A =
[[  0  -9  -8 -15 -28  -4 -11  11  -9   9  -8  -4 -23  28  19  30]
 [  8  -2   6  -4 -11  20 -12  23   3   5  -3  21  -9 -22 -14  30]
 [  2   6  -5  14  21  18  -2   4   5 -12   2  20  15 -22 -25  -1]
 [ -7 -10  -4   8  29 -15  19 -10  -8  -5 -10  -4  29   9   1   2]
 [ -4  15  -1  -6  -5   2  -3  -1  13  -5   1   8   3 -13 -23 -11]
 [ -1  20   6  20  20  -1  17 -12  -9   0   5   4  17  -7 -11 -20]
 [  5  -7   1   0  -9   3  -4 -18  -6  -6   2 -14  -6   8  14 -26]
 [  3  -4  -1 -27 -35   7 -25  16  -4  -4   1 -16 -30 -19 -15  25]
 [-23  15 -15  -8   6 -29   0  25  10  -2   7  13   2   1  -9  20]]
Indices start at 1.
The entry in the top-right corner: 30
Read off the entry in row 2 and column 2.
Answer: -2
The entry directly above the smallest entry -> -9
Read off the entry just right of the smallest entry.
Answer: 7
The top-left entry is 0
Read off the entry at row 3, column 1.
Answer: 2
Read off the entry in the bottom-right corner.
Answer: 20
The entry at row 2, column 1 -> 8
The entry in the bottom-left corner -> -23
The entry in row 1 and column 3: -8
Read off the entry at row 2, column 3.
Answer: 6
The entry just left of -13 is 3
Read off the entry directly above 18.
Answer: 20
The bottom entry of the column that holds the smallest entry -> 6
The entry directly below -28: -11
Read off the entry at row 1, column 2.
Answer: -9
The entry just left of 11 is -11
Read off the entry just right of 16.
Answer: -4
The entry just right of 18: -2

Read these off the array that follows. Counting starts at 1.
1) Read off the top-left entry.
2) Read off the entry at row 3, column 1.
3) Read off the entry in row 2 and column 1.
4) Read off the smallest entry.
5) Read off the entry in the bottom-left corner.
6) Read off the entry just right of -31.
7) Read off the entry directly above the largest entry.
8) Read off the entry just left of the largest entry.
[[-11  24 -10 -11 -25 -30   6 -35  -7  -8 -12]
 [ 20 -12  -5 -34  25  15   6  30   7  12   5]
 [ 20 -12  -5 -33  20  15   5  28   8  11   4]
 [-17  -1   1 -40  20 -20   2  -7  -6 -15  -4]
 [ -8  22 -11 -13 -23 -26   6 -31  -6  -7 -10]
 [-11  25  -9 -11 -27 -28   7 -36  -8 -11 -13]
 [ -9  18  -7  -8 -33 -27   7 -25  -6 -10  -7]]
1) -11
2) 20
3) 20
4) -40
5) -9
6) -6
7) -35
8) 6

Questions about the grid below.
1) Read off the top-right entry.
2) Read off the entry just left of 19.
3) Read off the top-left entry.
4) Read off the smallest entry in the last column.
5) Read off the bottom-right entry.
6) Read off the second entry on the main diagonal.
[[-20  -8   7  26 -11  -9  14 -18 -22 -11  37   8  11]
 [-24  -9   6  20 -22  -3  15 -22 -22 -12  38  18  14]
 [-22  -9   7  28 -12  -8  15 -20 -23 -11  37   9  10]
 [-31 -12  18   7 -32   1  16 -27 -20 -10  32  29  23]
 [-27 -12   7  16 -30   0  15 -24 -18  -6  35  27  17]
 [-32 -12  17  10 -34   0  16 -29 -21 -10  31  29  22]
 [-34 -13  19   8 -32   1  16 -27 -21 -11  33  29  24]
 [-25  -9   3  18 -22  -3  15 -22 -23 -12  38  17  14]]
1) 11
2) -13
3) -20
4) 10
5) 14
6) -9

Questions about the grid below. Indices start at 1.
1) Find the entry in row 1 and column 3.
2) Find the entry in the top-left corner.
3) Find the entry just right of -16.
4) Find the entry in row 2 and column 1.
5) Find the entry directly below 22.
6) Find the top-right entry.
7) Find the bottom-left entry.
8) Find the entry at row 3, column 1.
-20  -11   -1  -17   22  -45
 15   13  -10  -11  -15   18
 13   14   -6  -18  -16   24
 11   11    1  -15   -6   -7
 10   14    0  -14   -4   -7
-36  -21  -11  -26   27  -14
 -7   21    2  -17   -5    5
-23  -12   -2  -15   21  -46
-13   18    1  -18  -13   -3
1) -1
2) -20
3) 24
4) 15
5) -15
6) -45
7) -13
8) 13

Read these off the array that follows.
1) Report the first entry on the diagonal from the top-right corner.
2) Report the first entry, reading row by row.
3) Report the top entry of the column that holds the smallest entry.
4) Report the second largest entry.
5) Report the entry just right of 165.
6) Report the entry just right of the smallest entry.
7) Report the 3rd entry, reading row by row.
8) Report the bottom entry of the column that holds the smallest entry.
[[ 73  80 103 145 199 100 173]
 [ 78  71  64  99 196  76 185]
 [ 51  61 109  90 165  80 158]
 [109  49  91 103 184  79 186]
 [ 99  60 108 126 191  88 166]
 [ 88  59  64  49 193  45 180]
 [ 91  53 157 120 186 130 170]
 [106  66  97  88 214  65 164]
 [ 85  62 103 127 202  77 159]
 [ 66  63 100 164 183 113 173]
 [ 62  47 104  95 145  77 149]
 [ 94  42 121  79 172  66 162]]
1) 173
2) 73
3) 80
4) 202
5) 80
6) 121
7) 103
8) 42

X = [142, 131, 120, 228, 159, 31, 178, 78, 62, 254, 156, 65]
The 3rd entry from the right: 254
What is the second entry from the left?
Answer: 131
The 4th entry: 228
The second entry from the right: 156
The first entry from the right is 65

 -9    8    4  -17  -30    5  -17    7   -5
-16    6    3   35  -31   18  -23   37   -8
-11   -1   -2   14  -19    6  -15   15   -7
-10    8    4  -17  -30    5  -17    7   -5
Indices start at 1.
The entry at row 2, column 1 -> -16
Give the entry directly below -15.
A: -17
Give the entry in the bottom-right corner.
A: -5
Give the minimum.
A: -31
Give the entry in row 2 and column 2.
A: 6
Give the top-right entry.
A: -5
Give the entry at row 1, column 1.
A: -9
Give the bottom-left entry.
A: -10
Give the entry directly above -2.
A: 3
Give the entry at row 1, column 3.
A: 4
The entry in row 3 and column 1 -> -11
Give the entry just right of -15.
A: 15
The entry just right of the smallest entry: 18
Give the top entry of the column that holds the largest entry.
A: 7

Read these off the table that follows.
1) Read off the entry just left of 1.995.
2) Read off the entry just left of -3.499.
3) Read off the entry just left of the largest entry.
4) Read off the largest entry.
5) Read off the entry just right of the largest entry.
6) Read off the entry just right of the smallest entry.
7) Read off the entry just left of -1.071.
((-5.055, -1.210, -3.573, 3.287, -1.611, -1.280), (9.193, -7.617, -10.011, 4.188, 5.467, -4.421), (8.591, -2.678, -1.638, -0.111, 6.704, 0.304), (5.428, 5.025, -1.071, -6.445, -11.707, 2.028), (0.544, -9.152, 16.837, -3.081, -19.355, -2.755), (-1.583, -3.499, -16.855, 1.995, 0.464, 4.329), (-9.550, -1.250, 23.796, -2.524, 0.464, -0.257), (8.447, -22.083, 3.108, 2.413, -12.143, -5.533), (-10.293, -7.178, -6.251, 1.981, -9.392, 1.268))
1) -16.855
2) -1.583
3) -1.250
4) 23.796
5) -2.524
6) 3.108
7) 5.025

Read these off the array that follows. Counting starts at 1.
1) Give the maximum.
2) Give the entry in row 3 and column 1.
3) Give the entry at row 1, column 3.
4) Give the entry in the top-left corner.
5) Give the entry directly above the largest entry.
6) Give the entry in the bottom-left corner.
7) Give the top-right entry.
8) Give the entry just left of the largest entry.
[[  7 -14 -11 -10 -11  -9  14  22   7   4]
 [  8 -17  -3  -9  -7  -8  23  12   9  -3]
 [  2   6  -2 -15  -5  11   6 -15  12  15]
 [  0   0  -7   2   6  -2   8  -5   2  -1]
 [ -3  -8  -3  -1  -2   8   6   1  -1  -5]
 [  4  -4  -1   1  -3   6   4   0  -3   2]
 [ -1   8   4   3   4   3   1   1   0   1]
 [  4  -4   2  -1  -2  -4   7   1   0   1]
 [  4   5  -2  -6  -5   6   4   0  -2   1]
 [  9  11   1   1   1  -5   8  -8  -1  10]
 [ -1  -2  -6  -3  -5  -4   4   6  -6   4]
 [ -5   8  -7  -9   5   0  -5  11   5 -12]
 [  8 -15 -11  19   9 -21  -3  -2   7   7]
 [  8 -21  -5  18  10 -13  -6  -3   5   0]
 [ 15   8  -2  -6  -5  -1  -1  -2  15  -2]
 [ -1  -2 -17  -7  19   8  24 -14  18  35]]
1) 35
2) 2
3) -11
4) 7
5) -2
6) -1
7) 4
8) 18
